In the rows, zero is written as 128.
Z: rows in several groups, each row roughly a mix of its group's directions
Z (112 x 11)
[[161 100 117 135  98 165 142  80  80 154 112]
 [107 151 141 114 154 100 112 185 166  90 155]
 [153 144  86 114 107 108 127 125 105  54 112]
 [127 151 102 165 161 131 148 101 138 162  65]
 [114 117  95 157 149 136 100  75 179 160 123]
 [122 113  97 159 146 136 113  65 169 164 116]
 [126 127 148  92  82 155 102 182 133  88 140]
 [131 109 155  91 105 128 102 171 123 100 188]
 [153 118 111 173 163 138 136  78 155 164  96]
 [ 99 140 143  77  93 105 123 184 104 114 150]
 [130 114 156  91  97 141 106 164 108 102 188]
 [136 123  92 140 133 123  90 118 208 142 113]
 [127 153 151  95 130 142 134 198 106  86 146]
 [123 129 148 172 173  77 143 145 121 147  83]
 [106 145 141 117 155  96 119 183 165  86 158]
 [128 162 129 122 186 143 129 170 136 183 114]
 [140 125 147 108  97 171 113 181 112  77 146]
 [133 148 112 178 168 132 156 107 136 144  68]
 [146 147 102 105 104 114 122 158 109  51 121]
 [115 131 107 119 103 149  84 119 202 101 133]
 [123 144 136 147 178 117 169 125 105 194 131]
 [134 151 146 100 137 140 130 197 110  76 145]
 [109 133 152  84  87 127 121 183  97 100 154]
 [121  95 127 126  67 114 134  86 115  76 146]
 [142 131  94 125 114 133  86 128 184  69 121]
 [119 119 167 116 116 100 157 123  52 132 150]
 [126 115 106 133  72 151 117  75 108 164  96]
 [124 141 121 156 201  89 158 118 119 160 123]
 [115 133 164 112 156 112 134 204  99 136 148]
 [131 158 130 123 187 138 122 179 144 176 117]
 [115 151 140 144 200 116 125 168 172 132 132]
 [112 163 149 125 179 110 123 186 167 118 134]
 [111 142 156 131 135 134 137 216 114 112 110]
 [104 102 183 128 121 135 134 133 123 191 167]
 [134 102 103 162 123 122 118  58 155 167 114]
 [138 140  79  98  96 171 115  90 166 118 148]
 [173 145  93 136 184 153 112  81 134 139 128]
 [127 135  96 166 139 120 149  72 143 144  72]
 [ 99 139 129  81  82 109 115 171 107  96 155]
 [107 119 101 163 151 123 107  75 172 169 117]
 [105 133 147  83  87 125 119 183 101  99 154]
 [107 155 132 134 184 111 113 149 196 132 132]
 [135 110 160  99  99 147 108 163 110  93 186]
 [105 144 141  78  88 122 122 185 108 110 157]
 [101  94 174 129 117 140 135 116 157 188 160]
 [107 133 146 110 116 103 168 123  69 181 122]
 [131 102 104 157 115 123 116  63 159 174 115]
 [123 152 153  99 136 137 136 198 102  88 150]
 [131 158 134 127 187 139 125 183 133 173 115]
 [114 104 167 147 151 150 135 119 138 203 151]
 [130 156 146 101 136 149 133 194 114  75 145]
 [ 95 141 155 117 105 118 126 209 125 102 122]
 [125 149 157 103 153 129 138 201 104  95 148]
 [137 123  86 135  99 157 121  60 161 118 107]
 [138 114  94 136  89 139 119  54 156 111 116]
 [135 113  95 145  91 121 122  55 156 108 110]
 [122 112 149 172 141  60 135 134 105 125  85]
 [127 124 124 164 167 105 154  74 112 178 137]
 [154 118 115 169 160 137 135  69 153 157  94]
 [124 118 163  93 115 124 117 181 106 110 187]
 [117 135 166 114 158 113 133 201  95 141 148]
 [163 157  82 122 133 125 124 134 103  66  94]
 [146 162  88 118 122 103 122 139  95  64 101]
 [133 107 140  96  76 143 110 124 123  87 185]
 [ 99 108 177 141 130 127 140 125 117 202 148]
 [130 152 150 103 132 147 135 184 100  69 148]
 [140 126 102  99  88 186 111  96 153 107 159]
 [ 94 124 162 120 102  99 147 196 116  97 133]
 [102 138 139  85  84 118 118 175 104 103 169]
 [132 129 132 109  78 176 113 157 113  82 164]
 [116 119 163 147 169  90 133 179  99 146  92]
 [142 154  84 111 103  92 117 119 104  65 113]
 [123 111 101 160 153 147 108  73 169 169 121]
 [135 124  93 124  99 140  83 119 196 100 119]
 [128 127 134 147 182  88 147 119 133 194 116]
 [121 127 172 129 167 104 138 198 100 134 136]
 [143 141 152 123 140 145 170 159  54 110 136]
 [113 135 164 119 162 109 138 200  93 141 140]
 [122 167 136  95 135 135 145 188 101  80 142]
 [123  95 141 128  69 116 131 101 103  72 152]
 [122 135  96 165 147 113 155  82 145 141  67]
 [157 159  80 118 124 111 122 125  98  66 102]
 [124  93 131 126  67 116 128  85 114  78 146]
 [127 152  92 161 157 132 145 100 142 158  65]
 [ 97 145 135  75  88 112 118 182 116 112 151]
 [105 137 136  81  80 119 119 177 101  98 153]
 [121 123  87 127  92 117  93  84 186 123 110]
 [131  99 108 164 125 120 123  54 144 165 114]
 [128 152 157 107 127  93 154 186  87  94 133]
 [139 141  92 104  99 194 124  91 153 118 152]
 [133 148 158 100 110 109 147 184  76  99 137]
 [114  98 153 156 125  52 132 134 100 114 102]
 [156 127 104 172 172 135 131  77 162 141 100]
 [124 131 144  95  82 162 107 176 126  81 146]
 [137 154  89 107 101 184 134  89 153 121 163]
 [126 111  89 157 143 146 101  69 173 152 122]
 [113 112 160 148 152 154 132 113 147 207 133]
 [122  99 131 124  63 125 128  84 105  83 146]
 [105 109 167 132 121 148 132 107 155 204 137]
 [115 138 104 154 174  88 149  80 134 167 108]
 [116 111 149 170 143  69 140 144  98 122  80]
 [125 115  90 156 141 146 106  71 175 156 109]
 [101  94 176 140 140 144 139 142 162 179 160]
 [136 157 158 100 131 121 142 202 105  94 129]
 [115 139 145  82  98 119 117 191 110  94 154]
 [115 123 161 156 161  72 143 167  97 142 100]
 [117 142 157 113 133 145 169 166  81 181 135]
 [109 102 183 133 135 149 136 141 134 192 160]
 [121 138 155 151 179  91 138 180 110 155 100]
 [104 103 168 137 142 142 134 118 166 194 152]
 [156 109 105 148 109 158 140  83  73 151  98]
 [129 109 166 101 109 112 117 168 112 100 192]]

one row of each group, then the others: which group is each in?
[129 104 106 160 123 119 126  60 147 178 111] : D
[132 114 168 161 172  88 126 178 115 129  98] : C
[169 126  91 130 143 148 119  51 129 144 129] : F

[135 115 132 149 135 111 165  83  54 124 121] : D
[139 123  88 140  96 147 125  56 160 116 110] : C
[109 151 143 131 177 120 120 172 194 122 129] : F
[137 163 118 128 186 151 122 169 151 173 108] : C
[136 150 143 115 137  99 152 186  88  77 129] : F
[145 123 109 133 142 142 111  51 141 176 140] : F
[139 128 112  87  97 179 115 108 153 111 182] : C
[144 122 123  86 109 186 110 116 158 117 180] : C
[126 161 124 141 203 114 124 133 179 139 123] : F
[129 104 162  92 107 137 113 169 117  94 185] : C
[137 151 101 105  92 101 122 144  98  60 115] : F
